(in the rows, 128 means zero)
Where one turn sends some rows of the set: a few examples, then the rows asked
duv: [129  95 158 157  92 134 108 143 110 133 135 117 141 135 110  99]
kageg: [136 112 162 156  97 129 112 124 142 160 144 125 131 127  88 100]
Liki: [125 125 137 129 112 114 118  82 139 144 138 120 138 131 144 114]
tun: [129 108 145 158  97 136 104 126 101 141 137  94 143 127  85 112]
piv: [106 138 104 135 118 150 163 106 133 123 135 126 142 114  90 103]
keme: [127 126 140 141 120 136 118 160 131 114 143 117 124 101  82 104]
Sopiz: [ 97 129  90 154 102 126 126 104 128 130 141 128 136 117 133 115]
Dep: [105 124 102 129 121 123 158 135 123 102 114 120 134 135  93 120]
duk: [ 90 149 109 130 125 131 162 105 129 121 134 120 138 132 121 107]
senu: [ 92 132 145 138 105 117 159 135 137 129 105 143 146 121 130 124]
fon: [139 100 130 120 122 161 115 128 132 142 131 108 145 108 106 143]
nuko: [ 92 101 112 153 110 147 147 113 135 155 122 116 137 151 104 133]
pigef: [118 116 164 132 100 149  95 102 118 143 139 117 145 120 112  95]
gaviv: [144 121 165 153 121 125 140 148  99 119 120 108 134 133 111 111]
vulop: [ 90 124 134 131  82 163 113 119 118 135 139 114 108 128 124 123]
tikod: [126 120 120 116 138 108 165 125 119 116 129 109 137 126  87 122]
zitet: [129  96 134 136 120 115 157 146 100 120 108 132 118 119 121 105]
rusu: [ 98 147 135 132 103 141 127 100 146 132 132  94 103 127  90 108]
vota: [ 94 121 114 135  95 120 137  89 144 125 150 125 124 113 129 104]
Fem: [102 117 154 132 126 123 103 107 127 166 144 114 152 104 123 117]
Pebub: [118 100 180 140 139 130 129 129 134 125 149 127 125 117 100 103]
Baf: [142 137 130 139 127 117 146 126 131 141  99  95 113  98 118 122]
teg: [123  94 157 127  95 133 118  95 134 148 129 103 141 104 109  94]
riba: [109 125 143 147 125 138 130 137 103 169 137 142 165 115 101 112]
makos: [142 105 133 126 108 123 124 107 131 147 155 132  91 106 106 114]
kuzat: [122 133 151 129 112 117 143 146  85 148 108 132 122 125 102 129]
ral: [143 127 152 160 111 149 135 133  91 135 119 131 129 144 112 106]
zati: [111 131 121 107  93 128 145 115 113 159 110 126 127 112  82 128]
kad: [140 118 150 164 109 147 121 152 119 140 109  97 122 112 113 120]
mut: [115 117 136 134 104 129 101  84 141 127 147  99 136 119 125 121]
fidi: [111 100 131 134 123 128 172 138 135 134 108 134 122 143  90 126]
debe: [126 123 142 130 114 122 161 142 101 108 107 134 125 116  89 105]
Tup: [108 146 106 128 108 128 141 103 134 143 158 140 105 117 104 120]
luni: [ 99 124 134 162 143 130 139 103 113 160 145 110 109 120 133 105]
Nipe: [ 90 130 111 142 148 131 161 127 126 132 131  99 117 111 104 115]
Vip: [ 84 124 140 141 117  91 144 113 152 128 116 105 125 122 102 116]
fibi: [135 113 133 179 115 108 144 139 144 150 127 139 127 129 109 107]
fev: [124 157 131 135 105 138 133 160 124 119 126 134 142 127 109 132]
bofol: [ 99 100 164 134 116 131 116 123 113 135 152 126 127 142 135 136]
zadu: [112 107 119 132 107 150 120 104 159 139 138 125 132 114 138 137]

Vip moves to senu
piv moves to tikod
vota moves to duk
And these:
nuko moves to zati
kad moves to kageg

Where one turn sends some rows of the set: a few examples, then the rows asked
vorem: [145 151 140 107 125 130 110 144 108 134 161 145 100 112 152 127 127 134
 132 112 139 114 110 144 101 137 101 102 131]
kiz: [114 140 116 114 117 100 141 178 116 120 120 131 125 145 115 141  97 131
 137 111 123 131 135 146 138 138 128 141 125]
pabik: [120 103 144 108 166 121 135 131 133 130 142 149 118 126 146 145 111 132
 158 129 103 109 124 107 159 123 109 141 115]
bodug: [126 145 140 110 128 115 134 110 132 134 150 130 107 120 126 118 117 140
 164 106 119  98 150 120 141 138 117  88 150]
Kolel: [112 137 136 118 120 121 108 179 132 149 119 123 122 130 149 111 116 131
 125 110 130 127 118 142 159 110 127 148 137]
von: [138 142 119 145 144 110 120 139 102 141 140 131 138 113 111 114 139 118
 151 132 130 133 111 160 147 147 105  97  99]
Lelar: [112 140 122 120 104 129 145 174 126 130 117 120 111 117 133 143  92 140
 137 126 146 142 117 156 138 133 130 143 107]
zufo: [116 102 125 127 120 158 141 105 138 142 115 148 123 160 120 150 130 115
 143 155 121 149 134 109 116 136 128 112 101]
vor: [135 104 134 130 162 133 119 120 143 113 135 120 127 115 120 130 150 117
 145 132 130 108 123 126 111 127 108  77 143]
Ruri: [122 135 108 125 113 101 122 158 125 132 126 107 130 138 132 134 105 127
 123 105 132 114 127 145 153 102 121 156 132]
Febud: [129 120 124 100 111 166 129  98 138 127 120 152 119 143 123 161 139 126
 129 118 119 126 145 127 107 135 132 110 132]
kot: [117 129 123  92 127 136 131 122 115 134  99 130 117 120 130 144 111 135
 131 162 163 121 127 131 132 110 157 149 134]
vugi: [155 125 130 136 125 138  92 118 130 153 121 117 131 148 130 130 173 122
 135 126 154 154 135 121 129 126 120 106 122]
Tomol: [149 144 130 114 121 136 140 143 100 137 113 116 152 123 111 127 131 114
 118 131 156 126 117 134 105  89 129 144 123]
Mis: [112 174 134 132  98 129 128 118 116 138 137 121 125 132 149 147 141 142
 126 135 134 118 103 134 111 127 127 156 122]
mura: [132 142 134 128 131 129 164 107 131 147 139 117 122 121 113 144  90 119
 157 132 132  92 135 120 128 129 119  87 123]
Bova: [154  95 159 113 150 132 139 132 135 122 122 119 112 132 136 130 141 125
 143 139 120 138 108 109 113 146 106  76 138]
boru: [146 137 160 134 135 125 126 115 118 167 124 111  91 118 148 113 116 131
 164 136 153 124 118 127 146 132 108  89 137]
fur: [125 120 129 123 129 137 158 149 126 116 104 126 129 136 100  96 146 122
 140 128 124 139 141 117 122 109 117 155 110]
fala: [145  91 145 124 138 135 137 116 111 124 135 123 127 122 137 151 126 114
 145 146 124 121 103 125 109 126 109  71 128]
kisul: [ 94 131 129 109 103 121  98 146  99 132 115 128 106 132 126 112 142 135
 144 150 151 123 135 129 143 117 153 116 112]
Gev: [118 150 155 117 121 131 124 143 113 141 131 139 126 130 168 155 143 150
 137 143 131 115 138 128 151 142 151 155 113]
Zug: [158 123 130  90 122 132 146 127 144 157 145 130 125 127 154 116  95 119
 102 137 110 114 125 127 134 143 116 114 123]
Gotu: [ 97 155 144 139 112 119 124 133 106 133 123 148 129 145 136 119 153 130
 139 139 104 121 136 148 145 157 131 152 123]
netip: [116 131 125 137 120 128 134 188 134 143 125 127 118 129 147 105  99 119
 129 129 145 144 128 144 134 119 118 152 121]
Buzum: [144  89 138 117 153 126 118 111 148 122 127 110 125 106 142 128 145 131
 149 148 133 131 118 126 144 138 119  77 136]
Dulon: [131 104 140 113 127 132 126 122 131 122 132 116 121 125 122 134 146 120
 138 128 111 105 118 132 125 135 117  52 122]
Veki: [162 140 144 134 151 112 137 110 131 148 139 122 133 116 132  97 120 118
 152 116 133 124 139 127 138 123 101 108 163]
dal: [118 116 150 134 139 154 110 128 126 152 113 141 123 153 129 143 159 127
 158 143 143 163 114 106 121 125 127 113 108]
Gim: [134 111 135  89  97 122 135 156  97 116 119 138 107 145 133 103 143 133
 134 123 121 137 163 125 137 129 129 132 123]
Ruz: [140 151 134 148 125 134 148 128 134 135 108 115 128 140 140 137 148 122
 116 140 133 105 143 138 128 138 118 174 112]
tifo: [125 142 127 130 162 115 125 133 151 142 108 104  93 145 109 142 134 133
 144 130 136 103 108 115 146 144 106 117 100]
fifu: [135 149 140 133 105 116 152 149 120 143 146 127 146 157 145 117 141 127
 116 142 113 135 142 115 120 147 130 150 105]
lufe: [152 121 122 114 127 141  95 112 119 134 129 153 152 142 128 139 154 115
 129 118 135 137 158 138 122 135 134 110 148]
fati: [131 132 170 142 141 133 165 141 110 153 129 131 103 130 127 119 110 121
 177 126 120 123 129 115 130 136 101  88 113]

Veki moves to fati
kiz moves to Kolel
And these:
pabik moves to vorem
kisul moves to kot
Bova moves to Dulon
dal moves to Febud
Gotu moves to Gev

Where one turn sends some rows of the set: a few examples, then the rows asked
badi: [121  95 140 142 158  98 114 123 120 105 144 151 171  93 142 134 121 141
  98 123  95]
sato: [155 137 124 149 142 148 127 115 124  87 119 140 169 114 136 139 146  97
  54 137 124]
lofuz: [117 122 127 150 113 104 151  86 145 143 129 125 153 132 131 158 118 123
 117 120 109]
buzi: [136 128 166 150 124  99 121  66 139 111 125 116 161 127 117 164 138 148
 117 132 138]
biz: [161 117 156 134 131 125 111 125 120 103 126 155 174 107 132 117 159 148
  71 128 109]
susur: [109 129 128 149 155 117 150 115 153  97 129 146 186 126  95 160 125 114
  98 124  93]
bamol: [119 113 137 127 106 119 144  92 141 138 139 130 176 130 109 171 119 147
 103 122 118]
geba: [153 128 109 158 119 104 146 106 145  94 138 154 171 137  99 168 151 102
 104 115 107]
lamu: [155 125 125 135 134 148 143 122 122 100 133 155 181  94 125 138 136 119
  55 138 124]
pego: [153 109 147 138 124 120 130 118 119 112 136 143 182 107 151 109 147 138
  61 138 109]
Rem: [128 108 151 152 166  81 118 112 103 119 134 111 163 122 136 135 108 123
 108 129 104]
Dur: [153 128 137 133 147 145 129 120 123  92 125 149 186  92 119 139 137 133
  56 141 128]
Poda: [139 108 129 141 155 104  76 125 115  88 123 118 168 130 134 154 138 140
  87 105 109]
fupud: [155 134 123 133 127 141 115 131 119 104 125 126 168 133 153 125 141 123
  61 109 105]
Devap: [148 133 129 173 141  86 150  77 141  82 136 123 177 124 129 153 140 101
 103 138 123]
zedi: [153 138 161 140 154 129 105 123 123  93 120 144 167 108 143 114 146 140
  80 122 110]
vom: [154 105 126 136 146  93  93 123 111  95 146 139 172 100 138 147 128 155
 102 105 115]
vid: [140 140 149 158 119 110 115  77 140 111 118 126 144 144 117 168 145 125
 120 117 127]
duso: [135 136 137 149 160 130 147 101 102  94 120 114 166 115 105 169 117 115
  75 149 145]
nidur: [122  82 124 149 138 105 112 131 122 112 140 156 165 121 131 142 144 120
  81 120  83]
gufut: [135 128 154 150 129  90 120  76 141 123 120 111 159 122 122 161 128 154
 123 126 134]
pof: [154 134 127 150 138 128 161 105 100 101 136 146 158  98 100 167 118 118
  89 143 143]
gefo: [114 131 130 141 110 120 153  88 144 133 138 128 158 134 130 163 111 121
 114 117 112]
tula: [171 140 128 147 143 142 118 112 118  80 119 133 169 108 134 141 148 114
  60 136 137]
Simad: [165 102 124 145 124  78 120 120  97 126 152 130 160 124 126 144 122 128
 112 110 112]
Noti: [117 115 163 136 124 108 128  80 140 127 128 118 178 125 104 166 127 158
 106 136 127]
goko: [131 107 126 157 154  95  97 109 113  91 131 107 162 130 164 140 130 115
  82 119 104]
Tuz: [146  92 110 156 123  91 112 115 114 107 146 136 158 129 156 143 144 110
  79 117  97]
las: [164 148 136 137 141 129 112 122 119  93 125 130 164 115 160 118 137 127
  80 110 117]
Ser: [148 130 121 145 139 148 143 115 123  96 131 146 173 104 138 134 136 100
  56 141 119]
tela: [135  98 142 141 151  95 100 136 107 126 125 128 165 145 101 154 131 127
  98 112  95]
Tak: [136 133 123 143 144  97 162  97 140  93 149 125 202 102 119 158 107 135
 107 126 121]
mema: [146 134 128 140 147 138 142 117 103  98 121 136 163 116  82 179 126 123
  78 137 140]
tev: [115 113 153 139 132 103 128  91 147 136 120 121 171 123 104 164 124 159
 113 127 120]
lezan: [162 137 140 141 151 140 121 111 120  82 123 136 180  95 130 137 139 129
  62 142 140]
fiv: [134 100 138 145 149  96 101 134 108 125 123 126 157 151 104 152 133 118
  96 112  91]
Veko: [130 128 140 158 154 132 161 103 107 102 125 143 156 106 102 161 123 104
  80 156 130]
vuru: [160 131 124 156 133 119 153  96  98  95 132 122 157 114 109 171 128 109
  76 148 150]
febu: [126 127 143 157 158 101 125  92 148  82 115 110 191 141  99 166 145 122
  84 137 116]
pumi: [125 105 148 155 162  81 125 114 105 124 137 116 161 125 139 132 106 115
 106 129  97]
Guzet: [145 123 132 156 136 134 147 107 103 103 120 141 153 128  88 172 141 103
  69 148 134]
Penob: [141 133 137 156 119  99 113  81 144 122 114 115 144 145 116 170 140 133
 119 112 129]
mapi: [139 116 137 134 132 134 128 124 123 113 127 127 182 127 153 116 139 125
  49 131  99]
fede: [157 123 120 139 126 100 129 104 139  89 134 123 201 129  89 177 141 145
  94 116 127]
dabi: [118 131 136 157 127 108 128  87 149 131 114 117 143 149 125 161 129 115
 114 119 109]
Fubid: [170 105 127 148 128  74 112 116  94 120 147 126 157 131 128 147 126 126
 112 110 117]
Tul: [117 142 138 154 124 123 134  84 147 120 123 128 143 147 127 166 128 107
 118 113 112]
gis: [122 112 132 137 107 106 140  96 147 146 131 133 164 127 108 166 124 148
 113 118 114]

mapi moves to pego
sato moves to Ser
tela moves to Rem
And these:
gefo moves to bamol
gis moves to tev
Tak moves to fede
pof moves to mema
nidur moves to badi

Where one turn sends some rows of the set: a few examples, then the rows asked
Daf: [ 69 120 134 122  75 131 130 143 147 127  92 132 131 160 146 131 113 107
 128 122 134 130 116 149 119 154 119 115 114 135 157 146 127 124 121 162
 108  81 100 131 183 163 126 102 108]
pom: [126 130 126 109  95 141 127 115 135 124 146 136 140 124 141 119 141  81
 126 144 133 112 154 167 128 119 144 120 159 158 126 130 110 153 143 159
 128 150  87 149 162 126 123 110 142]
beze: [115 122 162 138 102 132 146 131  97 110 121 133 128 165 112 127 106 123
 127 125 114 172 102 137 104 119 129 139 124 121 127 172 163 118 140 150
 100  97 144 125 147 130 101 112 123]
mor: [107 140 138  74 108 127 139 105 144 131 138 156 112 110 131 126 120  97
 128 135 123 112 147 176 139 128 130 127 147 144 133 130 116 154 141 167
 103 110 112 125 160 110 111 112 154]
mede: [106 128 136 127 114 119 122 141 137 136  82 134 143 149 130 140 100 107
 130 157 113 160 126 147 134 125  98 148 121 120 145 143 133  99 126 174
 141 117 106 126 106 156 122 111 179]
Zor: [125 138 151 128 109 122 136 103 130 129 159 143 119 141 140 132 141  88
 116 128 153 132 142 165 116 152 134 102 149 171 112 135 111 172 144 149
 143 127 105 155 143 121 111 112 133]
tuzi: [ 89 114 136 136  70 134 138 139 134 127  99 126 133 160 147 120 124 100
 119 131 143 143 121 133 123 157 126 108 127 130 162 147 120 119 126 149
 133 101 104 137 166 187 132 105  91]
piziv: [106 142 127  95 105 129 136 112 150 123 140 150 134 110 138 117 126  96
 131 137 127 111 163 162 123 116 129 125 152 142 122 129 114 155 144 165
 103 123 100 137 173 113 117 108 160]
bupa: [121 110 155 139  92 137 129 135  99 118 117 129 132 182 116 141 116 115
 125 124 119 164  87 150 110 114 132 141 115 126 124 166 155 118 129 159
 104 101 131 128 158 122 103 126 124]
sebot: [124 137 140 142 101 123 136 105 134 119 154 143 134 127 143 118 137  92
 128 132 154 128 160 150 116 130 136 108 156 172 108 132 107 157 148 149
 138 140 100 161 147 121 114 104 140]
mafan: [116 116 161 134  98 124 134 127 100 127 118 134 126 179 109 123 111 124
 128 124 120 173  94 137 118 108 124 136 127 129 120 167 146 109 147 165
 114 100 143 116 163 121 113 122 123]
remor: [ 74 122 148 149  78 122 148 134 134 117 101 132 124 149 141 119 107 114
 134 119 148 147 130 129 116 163 123 103 125 151 153 153 128 119 133 146
 127  87 116 143 153 171 120  85  93]
dasu: [129 130 144 140  97 125 150  92 133 110 150 155 106 111 144 144 131  93
 123 126 158 126 146 159 127 146 139 124 134 153 120 130 114 157 119 139
 123 112 110 159 115 123  89 115 147]
gemef: [111 133 148 157 117 110 123 136 133 136  94 131 144 164 134 140 105 110
 128 150 131 173 127 138 121 136  96 133 120 138 129 148 128 108 132 166
 161 119 108 139  97 154 120 107 171]
ruge: [ 97 135 145 145 121 113 127 141 139 125  87 136 141 149 131 147  93 116
 136 146 121 164 128 149 116 137  96 142 110 135 134 148 141 111 124 168
 134 103 107 139  98 144 110 101 182]
Mebon: [119 138 141 110 102 114 157  84 143 124 142 166  99  98 137 125 123  99
 123 134 145 128 157 145 144 130 125 131 146 124 125 125 103 145 133 152
 113 104 125 130 133 123 101 121 157]
Bug: [123 107 155 133  89 137 140 126  92 117 113 132 124 165 110 127 110 118
 131 130 115 165  95 139 128 105 136 147 127 121 134 167 152 101 133 157
 107 107 143 119 144 132 105 120 121]
kedu: [ 95 139 146 123 128 115 117 149 137 143  89 128 149 164 126 132  99 111
 131 153 110 166 127 153 118 133  95 132 126 141 137 152 136 112 143 177
 147 119 105 128 120 146 131 100 172]
Gapiz: [129 115 157 146  96 132 140 127  97 120 122 131 130 178 119 130 123 116
 115 130 123 175  97 128 110 117 128 138 126 107 125 165 149 117 136 151
 113 106 139 122 152 141 109 130 121]
Tov: [128 128 137  87  99 135 126 110 129 140 147 140 121 136 136 127 143  80
 117 141 134 118 135 179 141 130 142 116 156 159 133 131 107 157 142 163
 135 139  98 135 158 124 123 121 135]
pirad: [108 125 142 141 115 125 112 149 128 132  89 122 152 166 130 147 105 104
 133 152 117 159 117 162 120 135 107 136 118 152 141 151 140 110 127 170
 153 127  94 145 104 150 120 102 167]
kob: [ 78 108 136 146  61 126 144 125 136 116  88 140 116 138 141 128 104 114
 140 121 151 134 121 136 142 147 127 123 115 145 160 143 120  98 113 152
 120  82 115 140 148 165 113  96 102]
gutaz: [122 132 132 150  92 125 143  95 141 103 146 153 124 106 145 133 126  98
 135 127 156 118 159 151 122 126 138 127 140 158 112 125 111 148 125 148
 115 120 103 163 132 112  94 107 156]
gat: [ 71 119 138 131  71 114 140 124 149 133  89 144 119 152 140 120 109 117
 134 119 147 140 124 127 139 143 111 117 118 130 149 139 109 106 128 166
 122  75 118 121 178 160 128 108 111]
tufo: [118 135 125 124  95 120 146  91 150 116 138 161 121  99 145 119 128  99
 130 136 146 119 166 139 136 113 127 135 148 126 117 118 100 140 134 156
 110 118 111 137 151 119 107 120 165]

Tov moves to Zor
beze moves to Bug
sebot moves to gutaz
And these:
tuzi moves to remor
kedu moves to pirad

